Each named move below is a turn or a mirror, shown by a few rows before and after it. Which moves, in which order, take the first row of each later pair to the second? The first pair is answered.
U (before |-> after):
[  3  12  14 -20 -12  12  -5  20   0 -14  42  14 -11 -22  -8  -7] |-> [ -8  -6  -3 -21 -13  10   7  22  -6  -9  36  -7  -8 -19 -28 -14]
[  0  -3  52  -7  24 -10 -33   8   7 -15 -13  54   7 -45  41  -8] |-> [-38 -63  -3 -10  21 -29   4  24 -18  -1 -30 -18  20 -40 -21 -33]
[ -6   3 -29 -18  -4  40  14  19   4   7  16 -49  -7   0 -11   1] |-> [ 15  33   2 -16  -3  47  -4  10  18  -3  25 -11 -15  -4  25  14]
V (before |-> after):
[  8 -17  13   2  -6 -21  27   7  14 -19   2 -26  12  -4  15 -36] |-> [ 26   5  17  -1 -14 -22   4   5  17 -30  -3  -7  -1  -7  27 -33]
[  3   5  20 -30  16  18  -1   4 -35  27  -5  33 -32 -36 -29  20] |-> [ -9 -12  21 -28  17  19  11   6 -40  31  -1  22 -22 -35 -41  20]
[ 23  22 -24   8 -17  -2 -10 -11  18 -13   8   4  -1  38  27  -1] |-> [ -6 -11 -24   9 -12   3  23  -9  13  -2  13 -25  18  46   3  -3]
[ 31  50  27 -25   3  10   2   5   7 -15  33  33 -30 -12  -1  14] |-> [-24  -6  24 -21  10  15  54  11  -1   3  43 -16   4  -3 -39   7]
J (before |-> after):
[-16 -10 -28   3  10 -49  14  17  21   6 -29 -23  10   0   0 -32] |-> [ -1   4 -21   4   4 -50  11  16  29   5 -30 -23   9  -3  12 -38]
[-28  32 -24  27   1  28  -3 -26  -6 -27  19  21   2  63   6  46] |-> [ -8  52 -14  25  -4  28 -10 -26  10 -29  18  21  -3  60  21  37]
[-24 -21  11  17  29 -33   0   9  15 -13  -4 -27  17  17  33 -20] |-> [-23 -20  14  13  27 -33   0   9  17 -14  -4 -29  14  16  36 -22]
[-24 -22 -36   3  20  -2  -9  25 -13 -11  24 -28  21  24 -22   6] |-> [ 28  32  -8  -4   9   4 -26  24  26 -19  28 -30   8  13  23 -19]
X (before |-> after):
[ -3  -2   3  -4  -2   8   4  -4 -11   4  -2  -4   2  -8 -17  -5] |-> [ -2  -3   4  -2  -3   6   4  -4 -13   4  -4  -2   1  -7 -18  -5]
[ 23  23  11   4  -5  -4 -21  -4  13 -13   1  11  -5  10  24   5] |-> [ 18  16  21   7   1  -2 -13  -7  14 -14   6  10   2  10  25   4]
[-26 -27  10   6  18 -27   0  13   7 -15  -3 -18  10  -7   4 -15] |-> [ -6  -7 -38   3   1 -29 -22   7  -7 -18 -12 -14 -13   6 -14  -9]
[-38 -42  -6   9  15 -35   1  28 -12 -13 -11  -7  31  14  18   2] |-> [-13 -10 -61   9  -8 -29 -17  11 -25 -17 -18  -2   3  28  -5  14]
F (before |-> after):
[  0   8 -15  23  -3  -7  -7   7 -21  12 -15  19  -8  32 -30  27] |-> [ 13  27  -2  20  -4   1 -11   0 -12  12 -10  28 -12  32 -20  28]
[-12 -29  30 -11  14 -15  18  38   8  -6 -18 -18 -10 -30   5 -48] |-> [-16 -35  11 -18  10  -5  23  33 -10   5 -16 -15 -18 -32 -27 -39]
[-22 -21  25 -12  28  16  16  12  -9  21   0  -3  18 -29  -9 -20] |-> [-17 -14  21 -14  24  26  15   6 -10  24   5   4  11 -33 -16 -16]
[-28  -9  14  18   8   0 -10  17   1   2  18   3  24  18  34  23] |-> [-37 -23  -4  15   9   0  -4  18 -13   6  14  -1  24  13  13  27]
Now pairs of rows:
Each pair is two moves apart.
[ 11  -8  61   5  13   7   2  23  22  10   8  -3  19 -58  23   2] |-> [ 18  -8  50   6  13  -9 -24  31  17   0  -5   5  12 -58  35  -2]	F then V
[  3  39 -25  13 -29  -4 -12 -24   7 -21  24  14  37  56  27  27] |-> [-33  -5 -10  14 -16  -5  26  -9   9  -9  24 -26  62  53   8  10]	U then X
[ 40  39 -13 -10  -6 -12 -44  -2 -24   2 -17  28 -37 -10   4  18] |-> [ 41  34 -32 -16 -16  -5 -26  -6 -29  18 -15   1 -41 -13 -30   9]	U then F
[-56 -62 -25   2  18 -40  -2  24 -32 -13 -24 -26  25  16  -8 -15] |-> [-14 -16 -39   0   9 -48 -60  19 -41 -30 -37  34 -12   7  22   2]	V then J
[ 27  27  -3 -10  -9  25  36 -40  -8  35  -4   0   0 -20  13  -9] |-> [ 15  21   0  -5  -1  29  35 -43 -20  35   2  25   5 -15   8  11]	J then U
[ -1 -12   8  -1  -5 -27   0  15  15  10   8 -47   5  -6   6   0] |-> [  5 -10  -5  -1  -8 -36 -17  18   9   4  -1 -36  -6  -9  11   0]	V then F
[ 12 -42  -6 -53   4   7  -7  17 -16   6  -9  14   4 -37  11 -15] |-> [ 12 -40  -4 -57   3  15   1  13 -18  12  -6  11   3 -39   2 -11]	F then V
[ 46  28 -26 -15 -24  -3 -20  13   5   5 -20 -18 -15 -15   9 -41] |-> [ 28  16  37  -9 -10  17  19   8  28  12  10 -26  15 -19  21 -39]	X then X
[  4 -16   8  30 -12  30  18 -16   2 -11  30  17  23   5 -57  18] |-> [ 26   2  26  26 -18  33  19 -16  25  -9  34   3  27   4 -40  -1]	J then V
[ -6  -7 -11   0  -2  21   3 -11 -21   1  -6  37  -5   9 -16  13] |-> [ -1 -16 -29  -4 -11  14  13  -2 -13   7 -15  -3  -2   7 -28 -14]	J then U
[ -5 -21   5   7  18 -46 -29  14 -18  -8 -17  16 -21   8  17  29] |-> [ -5 -23  -1   6  15 -49 -29  15 -19  -6 -24   5 -25   5  11  21]	J then F
[ 13   0  29   9   9  -8 -10  -5  -1  -2   3  13   7 -11   7   9] |-> [ 12  -2  -3  10   0 -22 -22   0 -13  -6 -10  11  -2  -1  -1   7]	F then X
[ -7  23 -11  -6   0  26  20   7  -9  14  17  31  -5 -28  -5  27] |-> [ 15  41  -8  -8  -8  24  15  11   8  14  15  12 -11 -32   7   4]	U then J
[ 10  27 -12  14 -16 -14 -12  10  -5 -15  -8 -14  -1  38  16 -12] |-> [  0  19 -25  16 -15 -18 -13  12 -20 -16  -9  -7  -2  40   4  -1]	J then V
[ 25   0 -12  21 -21 -23 -31   4  14 -21 -34 -16 -29  25   0  11] |-> [  8  -9  51  27  -6   3   9  -5  39 -11  -4 -28   1  28  13  13]	X then X
[ 18  13  26 -21  -6 -15 -22   8 -19  19   2  17  -7 -21  15  -4] |-> [ -8 -14  22 -24  -2  -1  14   5 -27  33  11  -7   8 -20 -20   0]	V then F
[  1 -22 -16  -1 -20  -7   7   1 -32  -1 -12  10  -6  28 -21  21] |-> [ 24   4  -4  -5 -23  -5 -10  -7 -19 -11 -10  30 -20  23  -1  23]	V then F
[ 23   5   2  -7   1 -25 -16  12   0   1 -25  -5 -10 -21   4  -6] |-> [ 15  -6   9  -7   4 -22   2  17  12   9 -18 -26  -1 -19  -2 -13]	V then J
[ 39  32  23 -18 -12  13  -2  -7  20  18   5 -18 -23 -40  -3 -15] |-> [  8  -7  33  -8   0  -5  19   9  27  11   1 -53   8 -25   9 -32]	F then V
[-28 -31 -30   5   4  -4   0   0 -33  -4 -11  17  -8  -4 -35  25] |-> [  6 -10 -36  -4 -12 -11   6  13  -1  -2 -25 -42 -15 -13 -29 -25]	J then U
[ 32  21  -5 -27 -11   8  -5   3   0   9  -6  -2 -30 -35 -22 -19] |-> [ 27  21  36 -18  -3   9  11  -1  27   1   4 -14  -7 -23  11 -25]	X then F
[-36  -7  18  21  12   6 -23  -9   6  -9  13  35 -11  40 -14  29] |-> [-44 -18  31  22  14  12   3  -6  18  -2  24   0   4  42 -14  14]	J then V
[ 15  13 -19  -3   8  -4 -23   2  -5   5 -19   7 -24 -15  -5  -9] |-> [  4   6  31   2  20  21  11  -4  16  15   9   1   2 -12   3  -4]	X then X
[-29 -26  13   5   4  13  36  -5   1  32  23 -21  28   0 -33   7] |-> [ 22  30  44   2   5   7 -17  -9  17  12  16  36  -1 -19  25   9]	V then X
[  4   4 -19   6   5   8 -11  -6 -12 -11   0  26 -17  14 -17  30] |-> [ -2  -1  -6   8   8  13   0  -9  -8 -11   6  29  -9  17 -12  32]	V then U
[-10  -8 -13   2   9   1   8 -14 -18  -6   5   3  17  17 -15  21] |-> [ 10   8   8   3   4 -14  -4  -4  11 -19   0 -11  18  18  24  -1]	J then F
[-1 -6 20  6  5 -7  0  6  1 -4  1 19 10 -4 21  5] |-> [  9   5   2  -1  -1 -11 -15   6  -4  -6  -7  20  -2  -7  19   0]	U then V
[-12 -11  44  23   5  -2   2   3  16 -16   9  16  19   5  55   9] |-> [-29 -29  40  24   8  -2  13   6   7 -12   7  10  26  12  40  16]	V then J
[ -6  -5  -8  20   4 -10 -22  21  -6 -36 -11  18  22  26  44   6] |-> [ -8 -15 -30  16   3 -14 -23  23 -22 -34 -19  20  16  25  21  10]	F then V
[-10 -20 -22  13 -14   7 -11 -10  -6  -4 -14   1  -5  -3 -19  17] |-> [ 13   0  -2  15 -17  -4 -23  -4  20 -13 -16  -5  -5  -3  17  -5]	J then F
[-13 -10 -24   5  -2 -18 -16  11  -5  -1 -10 -16   0  23 -30   2] |-> [ 23  29 -10  -5 -10   1 -23   3   9   5  -4  -4 -20  10 -23   4]	F then J
[ 49  21 -14   0 -12  10 -33  13  -7  -3   2  -3 -28 -15 -28 -25] |-> [ 40   6   1  11  -6 -18 -39  24   6 -20  -5 -20  -7  -4  10 -42]	F then F
[ 13  -3  -7  -9 -12 -21  14  15  14   2 -11 -51   6   0   4 -34] |-> [  5  -9 -31 -17 -13  -3  22   3 -11  15  -6 -36  -3 -10 -37 -15]	J then F
[-47 -39   2  18  27  10  11   3 -11 -12  11  18  23  15   7  34] |-> [-28 -39 -17   6  10  -5  27  17   9  -3  -1 -51  19   9  -7 -18]	J then U
[-11 -11  -1  -7   2  18  18   3 -11  16   2 -17  -3 -12 -27   1] |-> [ -5   0 -13  -7   0  15  -5   1 -24   8  -5  11 -14 -13 -24  14]	V then J
[-10  -3  15   6  20  29   9 -13 -20  27  32   9  -7 -16 -40  13] |-> [-11   0  29  10  25  31   7 -13 -16  21  38  17  -1 -13 -24  17]	F then J
[  5  -4 -48 -17  -8 -26 -42  -1 -22 -12 -32  10 -13   4  -7 -11] |-> [  6  -2 -42 -15  -6 -26 -45  -2 -24 -14 -27  26 -13   4  -1   2]	U then J
[  8  18 -48   6 -20 -11  -2  -2  -4  -8  -2  10 -18  -2 -17  16] |-> [ 11  32 -20   9 -10  -2  -4 -11   6 -12  11  33 -16   0   5  29]	V then U
[ 12  25  63 -12  14  31  -7  -6   8   1  21  48   0 -40  13  -7] |-> [ -7 -13  44  -8  22 -20 -30  28  -6 -15 -16  39   4 -45  30 -32]	X then F
[ -6  17   4   2  -1 -18  -5 -15  20  14  -4 -43  14   7   2  -7] |-> [-18   9 -13  -1   0  -8   3 -17   2  25  -1 -38  13   5 -25   8]	J then F
[  8 -10  -2 -13  -3  -3   1  21  18  -4 -12 -28   0   0   8 -14] |-> [-18 -31 -11  -9   9  -4   6  18  -5  -5 -11 -10   6   7  -5   8]	U then J
[ -4   1   5  16 -11   2   8 -17   8 -13  34  -2  19  20   6  26] |-> [  9  11   8   9 -13   2   6 -17  19 -11  29 -12  13  15  10  13]	U then J
[ 14   7  11  -8  -1   8  -2  -4  -4  10  -1  -3 -12 -20 -15  -6] |-> [ 10   2  21  -3   0  -8  -6   4   5   1  -3 -12  -1 -14   9 -16]	F then F
[ 17  13  10 -16  -6  -3 -28  -4   1   7  14  16 -16 -19   4  -1] |-> [-22 -31  -2  -7   2 -21 -17   5 -20   4   9  11   3  -7  -6   7]	F then J
[  6 -15 -33  -1 -20 -14  -4  16 -21   7 -23 -24 -15 -20 -30 -27] |-> [ 21  13  13   8  -6 -23 -34  17   4 -17 -19  14 -10 -16  39 -23]	U then F
[-36 -36  41   6  21 -16   8  28   7   1 -12  -5  -1 -16  -4 -26] |-> [  7  15  -4   1   0 -20 -45  13  -7 -11 -26  34 -40  -8   2 -12]	X then U
[ 17  -5  18  -8 -25   6   1 -22  19  -9   7 -11   7 -21   8  -8] |-> [ -3 -29   4  -4 -22  -6   5 -12   7 -10  -1 -23  16 -18  -2 -13]	F then F
[ 13  10   4   1  -4 -25  -6   8   2  -8 -20  10  -9 -27  36 -22] |-> [-15 -16 -21   5  -9  -5  41  -8  -5   5  -3 -31  12  -4 -13 -12]	X then V
[-10  -5  43 -18  28   1 -11   5  28  -4  20  21  10 -14  37   7] |-> [  2  -6  29 -27  15  -8   1  16  42   2  10 -28   9 -16  28 -26]	U then J
[ -4  18  -6  10 -21 -17  23 -20   7 -48  13 -27  39  44  15  12] |-> [ -2  16  18   6 -12 -25  16  -9  14 -52   9 -15  39  33  35   5]	V then X
[ -9 -11  46 -13  37   0  27  19  35  -5  11  29   7 -23  15  24] |-> [-24 -31  12 -24  30   7  48  17  13  14  10   6   2 -27 -34  19]	U then F
[ -8   8  28   3  -3  29  25 -16  27   0  23  -4  18  13   9  22] |-> [ 24  39  16  -2 -14  19 -11 -17  30  -9  11  15  -3   5  23  17]	U then V
